Which row each row swaps with, under one turn or mirror:
K947: [  9  -5  -5   4 -18   8 -16  -1   7  11  -4   7 -13   9  -9  -9  -4   1
   5  -7   7  -1   4 -10   8 -14   6]
K373: [ -7 -13   9   1   4   9   8  -5   6   5  13  -1  19  -9  -7 -13   2  11
   6   2  -1  -6  -9  -1 -11  -2   7]
K891: [-10 -12 -14   5   3  -3  -4 -15  -6 -10  -3 -10   4 -10   2   1  10 -11
   5 -11  -6   7 -14 -16  -2  -8   7]
K703: [  2  -8  -6   1  -7  -3   4 -14  16   1  -1  15   5 -20  -1  -9  -3   2
   1 -10  14  -8 -16 -12 -11   0   3]
K418: [  1   9  -5   3  -9  10   6   0 -15   5  11  -1   3  -4  -3  -5  12   6
  -8  -8  13  -7  14  -4 -13 -16  13]
K618: [-14  -4   1  -9  -8   3  -7  -2 -16   2   6   2  -3  11  -9  -3  -1   0
   1  17   6  -2   7 -19  -8   4  13]
K299: [  2 -10  -5  12  15   7 -15  15  -8   6  -1  -3  -4  -7  -8   4 -10   2
  -3   1   4  16   2   2  -5   1   4]
K883: [ -7  -1  -3   3  14   2  12  -2  -8  -7  12   6  -8   4 -10   1   1   6
   3   1  -1 -12 -14  -8  -8  17   7]
K921: [-17 -13   9   8  -2   9   3  -9   6  -3  -5  11  11  -7  -9  -8   2  -3
  -6  -7   9   5 -16  -8   7   2  -4]
K802: [ -8  -2  -4  -6   2   1 -14  -1 -10   3  -2 -14  -1  -5   7   7   4   0
   0  -1   4 -12  20 -18  -7  -8 -10]
K386: [ -5 -10 -12  -5  -6  10   6  13 -18  15   7   2   4  -3   4   7   0  -3
   3   3  -7 -10  -3 -20  -4 -14  -9]
K249: [  6  -5   0   8   9  11   1   0   0 -18 -14  -5   4  -3  11  -2  -2 -13
  -6 -10  16   9  -2  -3  -5   5  18]
K917: [ -5   8  -6   9 -10   0  -6  12  14  16   0   0   0   1  -7   3   7  -6
 -15   7   8  -9  11 -23  -2  -2   3]
K426: [ 15  -6  -3   1 -15   7   3   0  -7  19   1 -15  -7   6   6   4  -2  -4
  -4   1   3   1   4 -24  -8  -3 -16]
K86: [  9  -3  -7   2   9  -6  -7 -15  -2  13   7  -9 -14   9  15   0  -7  -3
 -17  -1   7  -1   0 -18  -2   6   5]
K381: [ 23   1  -5   2  -1   2   2   0  -5  -9 -10  -3   5  -7   0  23   0 -11
  -1  -4   3   3 -15  -9  -9  -6 -10]
K414: [  0 -15   8 -11  10   3 -10  -6 -11   3   0  13  -6   9  -7   0  -4   0
  -1  -1   1   9 -13   0  -8   4  17]
K624: [ -2  -6  -9   8   9  -2   9   7  -6   4  -9 -22 -11  -2   2   0  -5 -10
 -15   2   9  -6  -4 -13 -13  10   8]
K536: [ -6   3   7  -1  -9  11  10  -8 -13  12   7  20  -6   9   3  -7   7   5
   3  -1   5  -5  -9 -17 -14   4   5]
K422: [ -2 -19 -14   4 -23  -5  11   2 -12   6   1  -2   0   9   8   2  -2  -2
   0  -4   6   4  -2  -8 -12 -12  17]
K598: [ 14  -4  -9   0   2 -11   7 -17   2  -8   4  16   6   4  -2   2  -6   3
  10  -7  15  -1   6 -10  -7   5  -9]
K699: [ -1   0  -4  13  -5  11   7   9  -4   6   6  -8  20 -16   5 -11   8   7
   2  -3   0  10  -2   2 -13  -7   0]
K710: [-11  -7   1   3   5  -2   9   1  -6  12  -7  -1   2  12   9  -9  -7  -3
  -1  -2  10  10   5  -2  -9 -22 -10]
K497: [-10  -4   1   0   9   4   2  -6 -19   1   4 -18   1   2 -18  10   0  -2
  -4   7   8  -6   0  -7  -6  -8 -12]
K372: [ 18  -9  -7  -7   3   0   4 -20  -9   2   5  -4  -9   0   1  -3  -6  -7
 -12 -16   0   0  -5 -20  -4  12   5]
K369: [  9  -6  -4   2   6  -2   3 -17  11  -2   0 -12   0   2   0   2   5  -1
  -8   1  17   3  13  -7 -12  17   8]
K639: [  3  -2 -15   9   3  -1  -7  -4   1   5  -3 -12   3 -10   2   8 -16   0
  -3 -17  -7  11  -5 -23   4  -5   7]
K278: [ 22   0   6  -9   2   7 -16   6   6  -6  -8   5 -13   1   0  -1  -7   0
  -4  -1   9 -11   4  -8   1   0 -10]
K771: [ -7 -14  -7   5  -7   3  12  -2  -8  -7 -13   0  -3   1   4  -3 -24  -5
   3 -13   5  -9  -2 -10  -4 -15  -1]
K337: [ -4  -1  -2  10  12   2  -1  -3  16   2  -9   1   3  -4  14   6   0  -4
   5   5  27   4  -5 -12  -7  -5 -11]
K649: [  7   9   3  14   8 -14   7   3   4   3  -3  -6  11   2  -2  -5   4  -9
  -5  11   7 -18   3  -9  -1  11   3]
K896: [ 10  -3 -12  10   9  10  11 -15  -3   3  15   8   6   2 -13  17  -1  -2
   0  -2   6   8   7 -12  -3 -11  -1]
K835: [ 17  10  -1  -9  -3  -2  -6   3   6  -4   8  -2   3  -2  -3  -6   8   4
  -3  10  22 -13  -1  -1  -6 -16  -8]
K683: [ 14  -2  -4  -1  12  -2  -9  10   6   6  -1  -8   3  -8  12   3  -4  -4
   1  -3  14 -12 -13  -9 -10  18   9]
K240: [ 10  -1  -4   3   0   2   5  20 -23  -2   7  -9   5 -12   4   0  -1  -4
  -7   1   0  -8 -12  -7 -10  -5 -13]
K582: [ 12 -13  -5  -3  10  -7   5  15  -4   0  -1  -3   1 -15   5   0 -10   0
   6   6   9 -14   4 -21  -6   6  15]
K552: [  4  -7   0   4   7  -9  -2  -8 -13   0   7  -6   8 -12   3   0   1   5
  -4   4   5   3 -30 -14   4  10   3]
K535: [  5   3  -1   9 -12  -2  -2  16   2  -8  -8  11 -11   2  15   9   2  -3
  -1  -1  13   2 -15 -13  -8  11   4]
K902: [ -1  13 -11   3   9 -18  -5  -8   5  -2   9   0   0   8   8   1   4   0
  -8   0   8  12  -5  -3  10  -7   9]
K757: [-15   7  10  -1   4  15 -18   1   6   9   1   3   4  -1  -8  -2  -6  11
  -1  -1   3  -3  -8   3  -3 -12   8]
K498: [ 10  -8   2  -4  -2   5  -3   2   6  -7  -1  14 -11  18  -8  -4   1 -12
  -6   4  22 -10   0  -2  -2  -1  -9]
K244: [ -2   8  -3   2 -16 -11   8  -5  -4   7  18   9   3  -8 -16  -2  -3   0
  -1  -2   8 -19  -9 -11  -5  -2   9]
K56: [ 10  -1   1 -11   5   5  -9 -10 -22  21  -3   1  -3  -6  -9   0   0   7
  -6  -7  -6  -2  -5  -9 -14   1   8]
K119: [ -3   8  -6   3  -7  12  16 -11 -10  -1  14  -6   4 -12   6  -1  -2   8
  -9 -17   0  -2  -6  -9   6  -2  -8]
K302: [ -1  -6  -3  14  -2   3   7   4 -16   1  10  -6   5  -4  12  -3   0  -2
  -6  -1   4   3 -22  -2  -5 -18 -16]
K575: [  5  -5  -9  -4  16 -19 -12  -2   2   3   1 -15   1  -8   3  -8  -1  -7
  -6  11   8  -4 -14 -13  -2   1   7]
K260: [ 16   5  -6   0 -10   2   1  16   0   2   6  13   5   6   3  22  -3  -3
   1  -1   1   1   0 -11  -9 -19  -2]
K666: [ -4   5  -8  -8  -3   3  -3  -4  10   3   8  -6  -1   3  -5  11   8  -5
  -6   0  -6   6   3 -11   2  10  26]
K594: [ -6 -11  -2   5  11   3  -2   6  -3  -9 -15   8  12   8  -6 -10  -9  -7
  -8  -3  13  -8 -11 -12 -19  -9  12]
K9: [ -5  17 -13  -2   1  -3  -6  -2 -11  -7   9  -7  -7   5  -4  -1  -4  -5
  -7   6  -4 -16  -3  -7   9  -2  15]
K123: [  7   2 -17   9  -1  -3   3   6  18  -7   5  -2   4   7  -9  -4   7  -4
  -3  -8  11  -2 -15  -5  -4  -6  25]
K955: [  0  -3   4   7  12   3  -3   1   1  -5  -3  14  15   2  -6  -1  -1  -6
   9  14  16 -14 -15 -10   5 -12   8]
K831: [ 12  -7  -2  -6 -15  16  10  -5  -9  -8  13  -6  -8  -4 -10  -7   7  -4
  11  -5  -5   4  -3  -3   7  -2  -1]
K762: [  4  -7   4  15 -17  -1   9  -7   1   7  -5  -1   3  -3  -5 -20  -1   3
   0 -19  -2   1  -1   1   3   0  -6]
K453: [  2 -17 -12 -10   3  -4  -8  -8  -3  -6   1   0 -12   0   2  12  -2  -7
  -5  -3   3   1 -14 -13  12  14   4]
K152: [  5   4 -12   7   1  -1 -10  17 -11   8   0   0   2   3  -5 -18   3  -6
  11   6  -8   8  -3   1 -12   2   1]
K687: [ -3   2   4  -9  -1   6  -4  -1 -13 -10   7  -2  11  10  19   7  -3  -1
  -2   8   5  -2   0  -1   8  10  10]
K855: [  6  16  -8  -1 -15  11 -14  -2   3 -10   7   7   2  12  -8  -4   2   3
 -13 -13   3  -5   5  -9   0 -11   2]
K247: [ -4  -1   9  -7   4  20   2   6   3   3   0   1   9  11  -1 -12  -7   9
   1 -10  16 -11  10   1  -6  -5  -3]
K79: [-15 -18   5  -3  -7   8  12  12  -1  -1  -5   1  13  -8  -1  12  -5   4
   3  -5   8   2   1  -2 -11 -11  -3]
K555: [ -3  -7  -8   4 -20   2  -1   7   0 -17  -3   8   8  -3   6   8 -11  -4
   9  -1   4  14  -8 -22   2  -5   5]
K464: [  1  -1  -5   8  -2   4   1  -6  24   0  -6   1   1   8  -9  16  -5  -8
  -2  -1  13  -2  -7 -12 -11 -19  10]
K876: [-10   8  -9   7  -1   7  -8 -11   5  21   9   0  -8  -2  -2 -13  16   5
   3   0   9   9  -6  -6  -4 -10   3]
K138: [  2  12   0  -4  -7  15  -9   8  10   8  -1  -4  -4  -4  -4 -12   8 -15
  -1  13   4 -12  -1  -3 -13   3  -6]
K483: [ 14  -9  -3  -5   6   8  -3  -7  11   7  -9   3   5  -2   4 -26  -6  -7
   3  -7   6   7 -14 -10  -8 -10  12]
K321: [ -1 -17  -1   4 -10  -3  12  -8  -6  14   2   7  14   5  -7   1  -3   9
 -11  -5  23   5  -9 -12 -14   1   8]
K104: [  5  -1 -12  10  -9  10  11  18   3   0   1   3 -14   2   4   5 -11   4
   6 -15  -6  -3   1 -14 -10   5  -7]
K30: [  2  -2  10   2  -8  10  -1   8   7   0 -12  -1  -3   1   1  -6 -20 -23
   5  -5   1  -3  -6  -7  -2  12  -2]
K676: [ 12  -6  -7   2   3   2   6  -4  -5   4   3  14   3  -5 -12 -13   6  -4
   3   0  -4  -7 -24 -15 -10 -20  10]
K805: [  6  -6  -4  -7 -11   7   5 -11  -1   7   7  -9   3  -3   4 -11  -4  -3
   3  -7   2   3   0 -11   0 -22 -24]
K591: [ 14  -5  -4   5 -10   2  -4   7  29  -1   3 -15  -2   2   0   5   1  -3
  -1   0   3  -2   9  -8  -8   5   4]
K564: [  8  13   0   3 -10  13  -8  14   2   5   3  -6  13  10   5   4   3  -6
 -12   5   5  12  -6  -7   4  12   1]
K882: [  5   1 -10   5   1   3  -6  13   1   9   7  25   8  -2   3 -18  -3   0
  -2  -6   0  -4 -14 -12   1 -11  13]
K801: [ 10  -5  -4  -2 -15  17  11  -9  -6  13  15  -4   0   0  -5  -5  10  -1
   8 -14   6  -7 -12  -2 -13  -6  -9]

K876 pairs with K337
K414 pairs with K260
K666 pairs with K79
K699 pairs with K369
K86 pairs with K302
K119 pairs with K624
K582 pairs with K831
K649 pairs with K762
K498 pairs with K882
K372 pairs with K240
K835 pairs with K483
K598 pairs with K152
K386 pairs with K453
K373 pairs with K591

